In the rows, 128 means zero.
Each row of D is roughly a mix of the hidden directions of one of 3 groups.
D:
[[118 128 129 157 182 112 145 126 176 130 143]
 [106 103 157 102 107 122 122 136 105  75 111]
 [146 112  82 137  79 134 113 132 123 165 135]
 [113 141 131 171 139 144 166  89 131 164 127]
 [116 138 142 117 107 114 122  71 162 161 117]
 [148 139 114 167 187 143 155 131 133 133 138]
 [123 127  84 119  87 127 134 170 159 145 122]
 [147 114  94 138 149 180 104 152 130 145 107]
 [133  88 130 149 169 131 152 130 178 127 135]
 [142 145 121 157 121 118 198 146 128 129 138]
 [144 148 156 145 176  85 135 120 134 103 140]
 [140 111 158 133 117  91 169 154 127  88 132]
 [113 132 163 134 124 128 134 133 148  65  98]
 [148  93 115 112  72 148 147 126 116 151 117]
 [159 112  96 113  84 130 148 164 111 116 145]
 [ 97 130 167  97 106  91 103 110 116 108 134]
 [148 112  98 154 124 137 160 151 177 138 150]
 [145  88 105 109 120 169 115 128 155 132 166]
 [109 106 127 139 190 150  98 113 124 146 118]
 [168  96  83 130 143 133 146 133 140  91 138]
 [162 105 100 109  79 158 117 126 127 148 115]
 [126 148 156  96  97  81 149 129 129 108 151]
 [132 178 158 128 129  77 131 113 109 115 140]
 [149 158 139 167 178 142 136 118 119 159 119]
 [136  99  94  97  90 156 100 131 129 156 127]
 [ 85 137 178 111 110 106 108 120 117 115 103]
 [164 100  85 120  92 162 138 134 136 140 126]
 [107 160 175 121 126 101 119 106 108  96 109]
 [168 148 134 106 102  94 127 136  90 122 158]
 [135 102 118 101 107 102 102 160  99  89 115]
 [ 97 132 155 118 149  96 131 137 107  91 170]
 [102 141 165 130  91 137 132 133 120 142  74]
 [109 117 138  67 124 141 128 152 164 114 111]
 [104 129 121  99  77 155 111 127  98 129  98]
 [164  90 138 140  79 164 127 130 119 134 135]
 [119 123 129 130 100  68 148 141 149  93 116]
 [103  99 135 139 148 177  93 114 119 133  97]
 [123 155 145 124 124 125 108 108  79 108  82]
 [104 118 186 101 101 119 119 104 113 111 123]
 [ 87 126 156 128 128 133 114 144 128 105  70]
 [153 101 114 129  97 117 150 166 160 112 161]
 [114 114  86  85 100 132 145 159 148 141 144]
 [170 103 119  97 103 115 157 151 120  96 117]
 [140 131 149 177 144 131 175 108 137 135 158]
 [129 108 109 106 112 170 103 154 107  97  99]
 [ 94 139 173  94 100 115 115 116 113  99 118]
 [116 152 148  80  96  95 122 132 102 108 141]
 [143 130 107 109 100 114 100 131 186 134 153]
 [148  89  85 109 123 153  94 144 138 109 112]
 [ 84 139 167 116 102  89 134 109 140 115 113]
 [134 142 153 158 195 132 127 112 116 118 114]
 [107 110 138 109 163 124 118 140 103  71 114]
 [131 166 150 118 155  74 131 129 125 100 148]
 [116 100 151  90  77 133 116  97 119 115 124]
 [116 104 160 114 106 173 122 136  90 115 102]
 [140 143 122 146 148 148 118 188  96 130 103]
 [151 117  80 126 112 166 107 149 104 154 135]
 [149 107 124  91 116 156  77 112 106 144 135]
 [148 103  89 102 100 148  93 153 138 135 148]
 [137 129 107  85  88 117  86 154 134 138 113]
 [129 139 153 152 104 122 176 103 131 171 117]
 [111  92 162 141 171 123 141 108 166 123 126]
 [140 147 115 167 172 148 148 113 147 164 134]
 [115 131 145  90  91  87  86 124 119 118 128]
 [ 77 144 167 144 132 147 146 105 141 154 116]
 [145  99 103 133 149 136 167 135 129  87 165]
 [ 98 130 153 131 135 114 151 114  83 121  80]
 [125  95  99 152 150 167 135 147 171 129 119]
 [119 152 160 121 173  93 115 124 121  88 129]
 [108  96 114 129 116 159 144 159 141  95  87]
 [110 122 120 107  82 137 149 159 166  98 130]
 [143 132  80 135 115 132  75 143  99 140 133]
 [127 142 134 106  79  87 137 116 125 142 168]
 [147 117 121 109  80 104 103 143  87 136 105]
 [117 147 154 172 150 123 180 108 127 136 126]
 [152 135 165 162 144  93 146 111 131 101 158]
 [106 131  96 110 117 152 132 178 108 140  92]
 [153 113 124 150 155 139 140 160 133  92 175]
 [131 109 107 110  90 173 100 152 122 152 109]
 [156 101  96 127  93 149 136 170 133 142 153]
 [106 148 125 159 142 102 171 142 162 115 101]
 [123 112 100 134 175 157  89 120 159 133 114]
 [122 131 180 146 148 109 171  98 126 112 126]
 [159 152 155 132  89 118 117 117  80 112 122]
 [120 100 146 118 121  97 161 154 121  77 115]
 [157  99 150 163 154 115 157 116 164 133 146]
 [149 145 113 167 164 160 146 125 138 168 122]
 [146 133 130 127 102  76 128 145 171 104 147]
 [108 106 157 134 166 174 124 128 104 102 111]
 [ 87 132 183 125 125 126 126 120 111 108  92]
 [136 124 123 109  73 159 115 127 117 174 131]
 [ 90 141 179 128 144 115 116 100 125 102 104]
 [140 111 103 105  87 114  97 158  94 126 109]
 [150  97 168 120 130 104 142 135 106  80 141]
 [135 151 139 137 110 144 134  92 136 192 124]
 [110 101 129  89 147 128 118 142 157  75 132]
 [124 128 120 121 147 112 116 179 101  78 119]
 [150 106 137 104  63 140 136 128 102 124 117]
 [139  95  93 143 173 161 114 129 126 157 118]
 [107 137 181 156 127 115 143 104 159 103 117]
 [140 124 105 123 124  98 106 179 129  82 139]
 [103 137 132 134 186 137 103 104 106  98 121]
 [ 95 136 148 109  66 102 139 128 137 132 114]
 [132 108 121  87  70 109 110 138 116 109 136]
 [126 108 147 148 156 120 147 137 185 114 159]
 [ 79 153 161 129 152 109 125 122 158  98 127]
 [140 123  82 148 116 144 171 142 165 146 130]
 [115 140 151 160 165 159 174 115 117 143 129]
 [167  95 112 160 155 130 155 125 152 155 140]
 [122 141 131 124  90  86 129 124 155 122  77]
 [142 140 131  89  71 110 137 145 106 107 136]
 [ 97 137 180  99 103 109 120 108 114 106 122]
 [113 157 145 165 181 118 142 124 109 103 125]
 [ 88 112 148 114  89 132 140 154 123  97  94]]
Here is one row from each group, named. Which group is each of the other rows in?
[132 126 107 106 144 158  72 136  90 129 123] | <3>
[ 90 150 153 112 129 108 132 141 156  77 123] | <129>
[122 122 118  93  90  81 116 136 130 106 162] | <27>

[108 143 134 162 184 114 147 129 151 109 108] | <27>
[116  82 130  92 133 148 107 111  93 104 112] | <3>
[121 114 114 180 150 164 133 117 158 148 106] | <129>
[ 96 113 179 116 137 131 126 117 101  85 117] | <27>
[127 175 153 146 123  91 158 127 116 156 148] | <27>
[122 130 110 176 170 146 127 109 143 164 114] | <129>
[145 101 153 127 131 145 122 106  62 130 123] | <3>
[106 135 190 140 150 109 116  94 127 113 126] | <129>
[104 124 151 110  66 115 145 134 125 115  98] | <27>
[176 132 103 167 147 115 159 143 151 127 139] | <129>
[120 127 156 103  92 146  93  97 113 164 124] | <27>
